In the rows, zero is written as 128.
Each path below is one point turned by a fixed rotation once a step. After each direction that follows a path, write how fast that rotation turns it, in degrees a step (0 if it stays still).
Each turn is a multiple of 5 degrees from 10 to 175, or 0.
Each row of a path follows its step; steps can be skipped.
path 1
step 0: [125 129 140 119 133 101 125 122 122 131 108 127 123 129 130 125 128 126
 131 128 136 133 121 136 119 119 135 135 120 138 127 127 126 127 129 122
 129 126 121 116 136 132 131 128 127 138 129 128 136 105 128 141 118 128
 118 141 130 119 114 120 146 125 132 124 124 124 124 141 137]
step 1: [114 136 133 129 121 131 129 136 134 128 126 132 126 132 121 121 131 122
 117 118 131 123 134 119 115 129 124 144 140 122 127 119 115 132 133 133
 131 113 129 123 131 121 127 128 132 125 126 121 134 120 108 130 110 139
 135 122 142 112 129 122 137 106 121 126 118 132 126 118 128]
step 3: [120 120 138 124 120 128 116 114 130 137 127 123 129 128 145 138 111 136
 133 123 134 137 140 120 118 122 114 127 123 132 119 123 124 129 134 139
 135 130 111 113 120 127 121 125 120 132 122 127 118 122 142 130 128 114
 114 118 121 140 124 138 136 129 129 133 119 124 121 135 133]
step 4: [122 113 115 119 134 138 121 128 142 133 137 120 138 137 132 134 127 133
 121 118 130 116 106 116 136 141 128 130 140 126 119 122 122 127 134 136
 131 131 124 125 116 120 128 121 119 125 120 130 132 118 127 122 121 131
 106 126 130 117 139 118 117 122 123 121 120 127 133 132 126]
step 7: [124 146 132 124 146 133 124 128 128 113 143 129 137 136 129 136 139 109
 135 125 130 116 119 135 132 136 134 117 133 139 122 122 116 126 104 119
 128 129 124 135 126 121 138 127 124 136 118 132 117 128 130 130 121 139
 123 126 123 138 127 133 125 114 125 128 127 126 124 130 136]
step 8: [126 120 141 133 137 126 137 131 131 142 139 126 132 129 144 130 131 119
 133 130 127 128 128 119 121 118 128 122 135 140 122 134 120 139 119 123
 127 115 122 129 130 129 129 135 122 148 127 126 118 120 128 144 129 122
 144 144 120 121 120 121 131 142 129 129 132 152 125 131 125]
step 10: [129 141 119 128 126 125 116 103 122 111 123 112 121 131 119 133 130 119
 129 129 130 117 126 133 131 120 136 127 137 128 129 129 122 125 131 137
 128 124 123 134 133 143 125 135 129 126 123 139 138 118 134 142 125 130
 121 133 112 126 116 126 126 112 140 134 141 121 139 128 123]
step 16: [135 130 134 127 125 123 131 129 137 126 131 139 118 138 123 127 120 117
 136 115 112 133 111 124 118 129 114 127 138 131 128 128 116 129 126 131
 125 135 136 126 136 139 119 127 141 139 143 128 125 119 129 120 129 122
 130 147 131 128 137 111 129 128 117 137 131 136 146 119 133]
step 17: [132 138 138 111 132 124 133 128 139 122 120 141 122 127 122 133 133 113
 143 122 140 111 140 136 122 124 129 139 137 137 131 132 122 118 128 117
 120 142 125 132 129 121 126 126 132 135 118 126 129 128 128 106 126 130
 136 126 124 129 131 123 138 135 128 111 143 124 121 123 135]
step 19: [128 123 119 132 131 127 138 127 132 126 129 120 140 123 125 117 122 128
 130 132 118 130 131 114 125 136 109 136 127 142 123 123 107 133 127 121
 118 110 133 122 127 121 127 125 127 138 108 131 118 131 119 148 127 113
 124 134 127 126 126 112 136 128 125 131 128 135 134 123 138]
Speeds:
[129 125 128 126 132 130 127 128 132 130 129 126 128 128 130 128 130 129
 130 125 131 130 130 127 129 129 127 130 130 130 128 128 125 128 127 126
 127 128 129 126 128 126 123 124 128 132 128 124 130 131 127 127 128 126
 125 127 126 129 128 128 128 126 128 130 127 125 129 127 131] : 25
[128 130 129 126 129 124 127 128 126 129 127 127 129 130 127 130 129 127
 128 127 129 126 126 129 133 124 126 128 126 129 128 128 131 129 127 130
 128 129 126 128 126 124 128 131 126 130 131 129 130 133 127 129 125 128
 130 128 126 127 127 128 129 128 130 131 128 126 132 131 126] : 140
[127 129 127 130 124 131 128 129 126 128 131 128 125 129 130 130 128 127
 127 127 132 132 130 129 127 124 126 128 131 126 126 131 129 131 128 127
 129 128 124 127 129 125 126 129 127 129 130 126 129 125 129 130 133 129
 128 129 128 127 130 127 130 126 126 130 127 131 129 129 125] : 145
